Each named turn below is shown by a few rows before and after it. Which turns, in which order, take the first row of each later pair to the second? The first pair is answered.
turn J587:
[  6   4  -4 -10  -8  31   0 -12   9  19  28   3 -18  13  12  13  26 -33
   6  35   6  16   6 -10 -13  13 -14   1  -4  11 -27  20]  ->  [ 10   5  -6 -12  -2  36  -1  -9  18  17  22   2 -11  16  18   9  26 -27
  -2  32   4  17   6 -14 -20  22  -8   1  -8  17 -23  23]
[ 27   9  -7  -7   6  32 -15 -23  14  16  22  14  21  25  38   0  21 -35
 -16  39  -4  18  -2  -4 -10  11 -31  -7  -7  29  -4  13]  ->  [ 23  13  -1  -7   4  25  -9 -33   1  18  32  11  15  22  29   6  26 -47
  -4  45  -4  13   1   2  -1  -5 -38  -5   4  18  -8   7]
[  2   1  -6   5  -9  -4  -1   9  -5   2  15  11   5 -26  -7   8 -13 -10
   5  14  12  -7  -4   2  24 -13 -20   2  -1  15   3   0]  ->  [ 12  -1 -10  -1  -5   5  -5  17  12  -6   0  13  17 -20   4   0 -16   5
 -10   8   9  -2  -4  -4  10   7  -9  -3 -13  27  11   6]
[-11   0 -17  -6 -22   3  -7  21   8   2  -1  -6 -10 -26 -17   6 -21  22
 -17   2  -6  -9 -13 -21   2  -5  24   2 -32  17  -7   5]  ->  [  3  13 -17 -19  -8   0 -12  -7  20  -4 -24 -17  -4  -5 -11   1 -22  19
 -32  -1 -10  -6 -13 -11  -6  -8  31 -18 -13   5  11   5]
turn J787:
[ 11   7  22 -24  12  14 -13 -12  13   1   6   2  -5  15 -16 -16  14   6
  -4   7  13  -7   3  24  12   1  -3 -13  -5  -8   0  -5]  ->  [  9   7  23 -22   8   9 -14 -14  10   0   6   0 -10  13 -20 -13  13   5
   0   6  14  -8   4  27  13  -4  -1 -13   0 -11  -1  -5]
[  7  12 -10 -16  24   3  -6 -39   0  -4   3 -10   4   8  22  14  11 -15
 -16   6  23   6   4  15  -2   9  -5 -28  18 -11  13   9]  ->  [ -7   7 -12 -14  19  -1  -1 -41 -11   0  10 -13  -4   1  14  21  11 -20
  -6   4  24   6   5  16   6   0   1 -29  26 -18   7   5]
[ 12  -2   8   2  -7   9  -6  -8 -16 -13   1  -5   6  -2   1 -16   1  17
  21  -8   7 -12  -9  13  13  -7  -5   7  -8  10   0 -13]  ->  [ 12  -2  11   4 -10   8  -5  -7 -17 -11  -1  -3   5  -2  -1 -16   1  17
  20  -9   9 -11  -8  12  12  -9  -4   8  -9  10   0 -12]
turn J653:
[-32 -15   9   2   8  -5  14   7 -24  11   7  -5 -24 -18 -30  -5  13   2
  10 -19   7  -2   5  -6  -7  -2  -1  31  14 -29 -14 -17]  ->  [-11 -22  -3   7   7  25   6  37  -1   9  15  10   2 -20  -4  -5   9   4
 -11  -1  13   4   4 -25 -12  28  -7  27 -24  20 -12   4]
[  4   4  14   0   7   3   3  -9   3  -1  -5   7  -4  19  10 -12  14   2
   1   0  -4  -1   7  -2 -18  12  -4  14   0 -11  -6  -8]  ->  [  8   5  14   2   7   2   6  -5  -1  -3   1  10  -2  15   8 -11  15  -1
   5   5  -4  -3   5  -3 -13   8 -13  19  -6  -5  -9  -9]
[ -4 -17 -19  11 -17 -16   4   4   9   4  -3 -45 -17 -19 -17  13   6 -11
  -1 -11   3   0  -4  11  14  -9  21  -6  32   4  27  -7]  ->  [  8 -18 -21  22 -21  -8   8  26   9   4  11 -28  -9 -32 -10  13   6 -19
   0   9   9  -5  -2   0  25  -8  -6   4  11  32  21  -6]
[  6 -11 -13  -1  -2   0   2  12   6  -8  -4  -8  13 -11   7   7 -17   2
  -7   2   3   2   3  -3   0   5   3 -12 -10  24  10  13]  ->  [ -8  -8  -6  -7   0 -19   7  -9  -7  -6 -10 -20  -3  -8  -7   8 -14   3
   7 -12   1   0   4   9   3 -12  11 -11  15  -9  11   1]
turn J332:
[ 26   1  10  -3   8   3  12  -1  10   4  -2  16   5 -32   3  -2  -6  -8
  -2   8  10  -7  15  10  26 -27  -1  -6  -1  16   5  -8]  ->  [ 15   2  17 -13  11  13  12 -30  13  18  -9   3 -13  -2   7  -4  11  -6
   1   1   0  -1  22  13   1 -14  28  -3  14 -18  -3  -6]
[-11   2  -8   0  -5 -21   6  -1  10 -13  -3   2   0 -11   4  16 -21   2
 -14  -3   7  10   0   2  -7 -13   7 -21  14  -9  -1 -13]  ->  [-17  -3  -7   2  -9 -11   5  -4  10  -4   3  -3  -5  -9   5  21 -13  -4
 -15  -3   3  12   2  -4 -14  -3  18 -18   9 -12 -14  -6]
[ -1  -5  -9   9 -16 -13   9   3 -13  -1   4  -3  -4 -25 -25   4 -16 -19
  12  14   3 -12  -5   4  -5 -25   1 -17  13 -15   7  -4]  ->  [-11  -9  -8   2 -15  -5   7  -6  -8   9   6 -10 -12 -14 -25   4  -7 -22
  12  11  -2  -4  -2   2 -14 -16  16 -15  16 -27  -3  -1]
[ -5   8   3 -13   6 -11  -1  -2  12 -12  -6  12   5 -18   5  -1   3   6
   3   1  -7   2   5  24  -8  -9  -7  -5  27  -8  24   6]  ->  [-20  -4  -4 -12  -3  14  -1   1  15   4   8  10  -7 -14   9   8  19  -4
   2   2 -10  11   8  12 -17  12  15   3  16  -7   1  20]
Then:
Each pair is 2 to 3 turns apart.
[-16  -6   5  -8  -2 -18  10 -20   1  -4  -3 -14 -11  12 -18  -6   4  -7
   8   7  -8  -1  -6   6  15 -15   8   1  29 -46  -8  -7]  ->  [-21 -15  15   6 -10 -23  20  10  -5 -10  -1   2  -9  -5 -21 -16   0  19
  15  -9 -11  -5  -6  -6  12  -3   2  25   9 -36 -15 -13]  J587 then J587 then J653
[-11  -3  11   4  -4   8   3   6   0   3  -4   1  -6   8   3  -5  11  13
   1 -11  -8   0   2  -2  -9  18   9  10  -6  -8  -6  -1]  ->  [  9   7  -1  -4   4   9  -5  -6  12  -7 -12  -1  11  11  13  -4  -2   5
 -16   1  -4   3  -4   4  -4  10  -1 -11  -2   9  12   4]  J587 then J332 then J587
[ 19   5  19  -7  17 -10  -5   2  17 -22 -15  15  13  16   8 -20  -8  30
   1 -15  -5  -3   4  -1 -29  14   4   9   2  13  14  -6]  ->  [ 12  -1  17   7   4   8   3  23   5  -7  20  28   8   2   8  -9   5  14
  15   6  -4  -2   8 -13 -18  18 -11  29 -17  30 -16  -1]  J332 then J653 then J653
[  5   6   9   9 -11  -8   0  12 -16  -2  13   5 -15 -12  -8   3   2   2
  11  11   3  -3   2  -2  11 -15 -15   9  -3   3  -3  -8]  ->  [ -6   5   2   1 -12  -3  -1  -1 -11   4  17  -6 -24  -7  -9  12   4  -8
  10   9   4   3   4   1  10 -15   1  -2   9  -6  -7  -4]  J653 then J587 then J587
[  1   1  22   8  -4  -4   4   5  -4   4  -3   8   7  11   3 -18   3   2
  17   5  -6   0  -1  -9 -10  13 -23  30 -17  -3 -10  -8]  ->  [ -2  -4  12   8 -10  11  -1   2   0  14   8   4   7  12  10  -5   8 -11
  12  16  -3   6  -4 -11 -10  19 -17  22 -21   5 -18   2]  J587 then J587 then J332
[ -4  -2   4   7 -20   6  -4 -11 -13   5  22  -2 -17  11  -9  10  18 -29
  19   9  18  -4   8   0  12  -2  -9   5  -4 -16 -18   5]  ->  [  2  -1  -3  -1 -18  18 -12 -17   4   5  14 -12 -12  20   0  15  20 -33
   3  12  19   5   4   0   5   7   0 -11  -1  -9  -9  17]  J653 then J587 then J587
[ 13  -8   7   6 -14   7   5 -20  -2  13 -10 -10  -5  27   2  -6  19   4
  -6   5 -16  -3  -5  11   3   1 -11 -18   3  16  10   6]  ->  [  7 -18   5   6 -18  13   4 -10   1  16  -9 -12  -8  23   5  -5  18  11
  -8   1 -17   1  -7   7  -2  12   1 -17  -2  19   6  10]  J653 then J587 then J653
[  8  15 -11 -15   1  -2 -11 -14  -4 -11  -4 -10  -5 -10  -1  24 -12 -18
  -7  19   8  -3   7  16  40 -18  -5 -40  13   7  21  10]  ->  [ 12  16 -13 -14   1   1 -13  -9  -3 -12  -2  -8   0 -10   0  25 -11 -19
  -8  24  10  -5   7  16  41 -19  -7 -40  10  13  20  10]  J653 then J653 then J653
[-16 -17 -12   4   0 -17   7  -4 -10 -16   1 -22  -5 -16 -26  10   1  16
   4 -11  -7 -11  -3  -2  14  -7   3 -22  23  13  27  -9]  ->  [-23 -29 -17   8  -8  15   6  10   1   1  24 -18  -4 -14 -12  17  15   7
   0  -1  -7   0   2 -19   4  20  11 -12   0  29   8   9]  J653 then J332 then J332
[-30  13  22  -3 -11  12  17   8 -18  -5  -8   6 -22 -23 -22  -2 -15  17
  25  18  10 -15   0  12  -5 -28  18  -9 -27  11  -9  -5]  ->  [-22  21  24 -13   1   4  11 -13  -6 -11 -29  -2 -17  -2 -19 -10 -16  22
  15   9   5 -11   1  23 -16 -29  25 -23 -10  -1   4  -8]  J587 then J332 then J587
